Some points, one per row:
52 -17 -47 80 -22 62 -8 -26 -14 61 -12 -38 56 -37 -31 -4 -44 -42 -12 -23 27 24 15 -48
29 -21 -56 51 -21 16 -5 -19 -15 38 -2 -29 127 -33 -21 14 -38 -16 -6 -13 1 -3 14 -53
-24 -12 -31 -4 -5 -58 -7 14 61 -13 52 -34 127 -1 -19 -11 -33 2 -9 -5 7 -11 -10 -40
60 17 11 -13 51 -63 -10 12 -19 -18 -18 -19 -42 -18 -26 -29 20 7 -30 2 36 -16 -30 127
69 -6 41 -23 37 -88 -14 8 -44 -16 -18 -62 -51 36 -15 -9 57 64 14 -3 -6 -14 -13 105
-29 27 -45 -24 -17 33 -2 -26 78 -9 -7 127 -38 72 35 -20 -20 -21 -4 -18 -6 18 -25 -49
-36 -3 120 -13 8 22 -12 43 25 -10 -8 -49 -58 -40 -18 -25 78 -21 -14 25 -12 -17 28 -53
-17 67 7 -2 -14 -51 5 -6 35 24 -12 -15 38 -26 -15 90 -37 -44 -13 -11 10 -11 -21 -47
127 -24 -55 50 -26 107 -18 -6 -34 9 3 20 68 -13 -7 -26 -29 -27 -28 -22 -2 38 -29 3
52 -15 -40 96 -22 0 10 -15 -8 45 -10 -34 90 -41 -23 4 -36 -50 -11 -16 12 -5 23 -51
-20 44 89 40 -35 -2 3 -21 -4 -7 -17 79 -44 -22 12 -6 21 -71 1 4 -11 28 -7 -71
-63 -21 -54 13 33 127 -12 1 -27 -11 -27 -49 -38 21 96 -26 38 -20 71 -8 -7 -5 -9 3
-77 4 54 -5 -15 -44 -2 21 82 8 24 7 -33 -69 -51 75 -29 -14 5 -1 -6 -3 22 -56
30 -19 36 -18 42 -83 -12 43 -28 2 -25 -59 -47 -12 -57 -6 78 51 27 8 -8 -3 -9 79
-43 31 -38 -13 52 72 -9 -21 40 -17 -20 -41 -47 104 3 -31 12 -49 2 -25 22 -8 -29 63
-21 15 105 4 -22 -83 5 -12 26 11 -9 -30 -13 -41 -17 94 6 -60 -4 7 3 -2 17 -56
-11 -7 127 -18 46 -47 -3 2 11 -3 -2 -62 -55 -24 -28 -17 46 -21 1 16 -8 -14 30 -46
127 -17 -33 -29 15 20 -24 -35 -33 -16 -13 -30 -42 86 65 -9 17 34 -8 -22 -12 4 -29 116
-20 15 -10 4 -22 33 2 -19 -6 -17 -19 127 -34 30 74 29 -14 -45 21 -12 -10 -20 -22 -30
-4 -19 -51 -8 -23 -65 -12 -24 -11 35 2 -28 28 -24 -26 92 -38 127 -2 17 1 2 25 -57
-37 9 -5 -10 8 -31 -2 -19 92 -1 -17 -40 127 -20 -8 26 -36 -26 2 1 -8 -6 1 -54
-32 -24 -63 -21 0 -67 2 55 33 10 42 -30 77 115 -10 -21 30 2 -12 -11 -11 8 -29 -51
-67 4 72 -2 -20 -1 0 63 14 4 20 -56 -23 -50 -47 -4 0 -16 1 9 -13 -6 72 -62
113 -18 28 -8 -22 -65 -15 5 -25 -21 -6 -39 -40 31 22 -33 59 45 -2 65 -16 -14 -20 45
32 -15 -52 -14 -26 -56 -12 19 -23 0 64 -62 -49 82 84 -30 28 23 28 -12 -9 8 -13 -10
-46 13 52 1 -31 -15 15 -3 -13 6 35 -40 -68 -8 -14 -10 -21 -20 5 29 -10 -8 77 -43
-21 -7 56 -16 -12 -45 -10 108 71 -13 38 -34 -34 -39 -24 -16 33 -24 -21 -11 -8 -16 21 -36
-35 32 -44 -10 -20 48 92 -19 48 -9 -6 126 -46 -28 -22 -18 -37 -11 -22 -18 -12 -13 33 -34
Here are 14 more points, each followed by its number:
11 -15 -35 32 -18 41 -3 -23 -19 39 -9 -32 127 -31 -23 23 -37 -39 -17 -12 19 2 6 -48 0
99 -11 4 -20 40 -45 -16 -7 -20 4 -8 -54 -45 13 -3 -13 91 -27 3 -1 -11 5 -34 86 1
-32 -18 -51 -16 -15 -40 -11 17 -22 -6 66 -34 75 63 4 -9 -33 126 -2 -14 -8 -11 -10 -2 2
-57 7 48 5 -19 -13 10 31 3 1 28 -47 -41 -50 -46 -13 0 -17 13 25 -12 -4 78 -62 3
-78 -13 -24 -13 69 48 -4 -3 -25 -7 -24 -26 -30 -23 -30 4 -6 126 6 -13 17 -15 -20 108 4
95 25 29 -24 34 -52 -11 -22 -35 -13 -17 24 -68 -42 -24 -35 3 30 -16 20 19 -14 -16 127 5
46 -9 -4 -9 12 -57 -9 89 77 1 -7 -60 73 -66 -49 -24 53 -20 7 -2 -8 -5 -7 -51 6
25 -16 -16 3 -24 -27 -10 -27 -25 -21 -21 -29 -31 107 94 -30 27 -20 33 30 -2 12 -31 95 7
-17 7 63 7 -29 -30 21 3 7 -7 42 -34 -34 -16 -31 -20 -6 -58 -12 28 -4 -14 68 -46 8
-25 -4 -30 48 -22 53 36 -11 -12 10 37 -34 -31 -30 -29 -23 -38 -54 -14 15 6 -11 73 -38 9
-46 25 -52 -30 14 36 -20 -10 64 -4 -14 9 -51 127 -15 -14 13 -36 -13 -19 13 17 -35 62 10
84 -18 -19 -31 14 -41 -22 -33 -27 -12 -13 69 -26 56 46 15 19 16 -18 -16 -13 -11 -34 127 11
84 -39 65 -13 32 -77 -22 10 -39 -2 -8 -64 12 -19 -54 14 64 72 -19 20 -20 -4 -6 40 12
-93 -7 -32 -21 52 127 -2 -11 -28 -15 -27 53 -51 -10 28 41 -9 82 41 -24 -15 -17 -20 16 13
Which of these numbered points is nearest to each point below, ignoring the 3 directions in which the first points spread most? Its number follows each.
-20 41 -20 8 -18 -76 29 26 -14 1 -6 -30 -4 -40 104 -24 -5 -73 33 50 14 14 -17 -52 > 7
64 -14 72 -1 5 -87 -5 53 15 17 7 -73 -38 -89 -42 -36 63 17 47 13 -4 13 -2 -59 > 6
-68 -9 -37 -27 9 -43 -5 1 -33 -7 7 -57 48 66 -16 -1 -35 127 13 -10 13 -15 6 46 > 2
-8 -14 42 16 -26 43 -11 -1 -27 -21 -20 -19 -39 70 94 -33 56 -49 20 52 -16 5 -27 -8 > 7
52 -12 -24 -12 -12 -37 -10 8 -16 11 -14 -51 127 -57 -34 42 -28 73 -4 -7 -1 -6 14 -43 > 12
-29 -16 -52 -17 36 127 22 -30 -28 -12 -24 -15 127 -3 -2 17 -50 47 -3 -21 30 -19 -32 25 > 13
89 -13 -23 -31 15 -31 -24 -35 -13 -13 -13 82 -25 48 43 10 21 -6 -27 -25 -7 -11 -31 127 > 11
44 32 14 -23 43 -41 -10 -5 -33 -11 -20 -10 -67 -17 -10 -32 15 -2 -19 7 30 -17 -16 127 > 5
Now 14 new points, numbered from 0 again:
-28 12 10 -4 -21 -62 -9 -18 -13 -15 -19 126 -36 11 46 96 -6 -23 24 -15 -5 -13 -30 74 0
122 12 26 -25 -28 -59 -2 -2 41 12 10 -47 -97 2 35 -31 64 -26 14 6 -7 4 -2 -50 1
10 24 21 -4 -7 -49 -7 -13 61 -10 -15 127 -39 -44 60 -10 1 -42 -17 -17 -3 -9 -25 2 2
78 -14 -46 50 -24 27 -3 -20 -19 29 3 -31 127 -8 -24 -23 -41 -49 -1 -16 14 48 -13 -49 3
-33 -12 -26 -16 -18 -38 -12 43 -16 -12 73 -32 -9 106 3 -18 -21 93 -4 -15 -8 -16 -16 20 4
66 -25 -64 39 -21 24 -7 -29 -21 37 13 -26 127 1 -18 -17 -41 -28 -3 -14 13 55 -14 -56 5
2 -20 -49 -1 36 127 -4 4 -23 -5 -24 -61 127 -35 -8 -33 -36 32 10 -11 19 -12 -9 -8 6
76 -16 11 -15 57 -86 -7 38 -20 -19 -21 -36 42 22 -34 -5 69 11 -15 -21 -5 -15 -29 79 7
-31 13 -55 -15 -23 61 -5 -9 36 8 -16 2 -8 116 -1 -13 -33 -55 4 -16 32 65 -30 -12 8
-39 -15 33 -15 -19 -42 -13 7 -20 -2 -17 127 46 -66 -19 93 -33 105 2 -5 -12 -3 -14 -3 9
63 17 23 -14 51 -61 -4 13 -20 -16 -24 -25 -44 -22 -25 -27 22 6 -27 2 33 -16 -29 127 10
-62 -14 44 -9 -12 -46 -11 44 -24 10 31 -33 -38 -59 -36 -10 31 23 16 43 -10 -1 64 -63 11
-37 -13 -34 -6 -8 -31 -10 -2 -18 10 -12 -33 127 -39 -28 89 -28 101 -1 -11 -4 -8 12 -42 12
-25 22 -46 -11 -16 111 35 -23 50 -12 -15 127 -29 1 31 -22 -37 -24 -17 -20 2 4 -20 -42 13
The same question for these:
-22 -4 -31 -20 -17 -49 62 -22 84 -2 34 127 -29 -28 6 -18 -38 -18 -23 -9 -10 -3 21 -42 > 2
61 27 19 -10 50 -50 -8 7 -19 -20 -20 10 -38 -39 -17 -29 28 -23 -28 0 32 -17 -32 127 > 10
-50 1 -65 -24 50 77 -12 -14 9 -9 -12 -54 -41 127 9 -23 29 -34 14 -17 16 14 -33 61 > 8
-15 -24 22 8 -26 42 -16 -9 -35 -10 -10 -24 -43 83 91 -27 54 -34 18 56 -20 20 -28 -10 > 5
88 -12 7 -27 53 -34 -18 9 -11 -3 -8 -55 -15 26 -19 -18 90 -25 -14 -9 -10 4 -37 74 > 7
-33 -5 -31 27 -18 -35 15 -9 -18 1 40 -21 -33 -13 -12 -12 -41 -5 -5 34 -8 -9 87 -28 > 11
127 -18 -17 2 -19 -63 -13 15 -21 -20 1 -37 -37 33 20 -28 64 -25 -4 49 -16 9 -18 36 > 1
-78 2 54 -9 -16 -38 -10 24 82 2 22 0 -32 -60 -50 82 -32 -11 17 -7 -3 1 21 -51 > 13
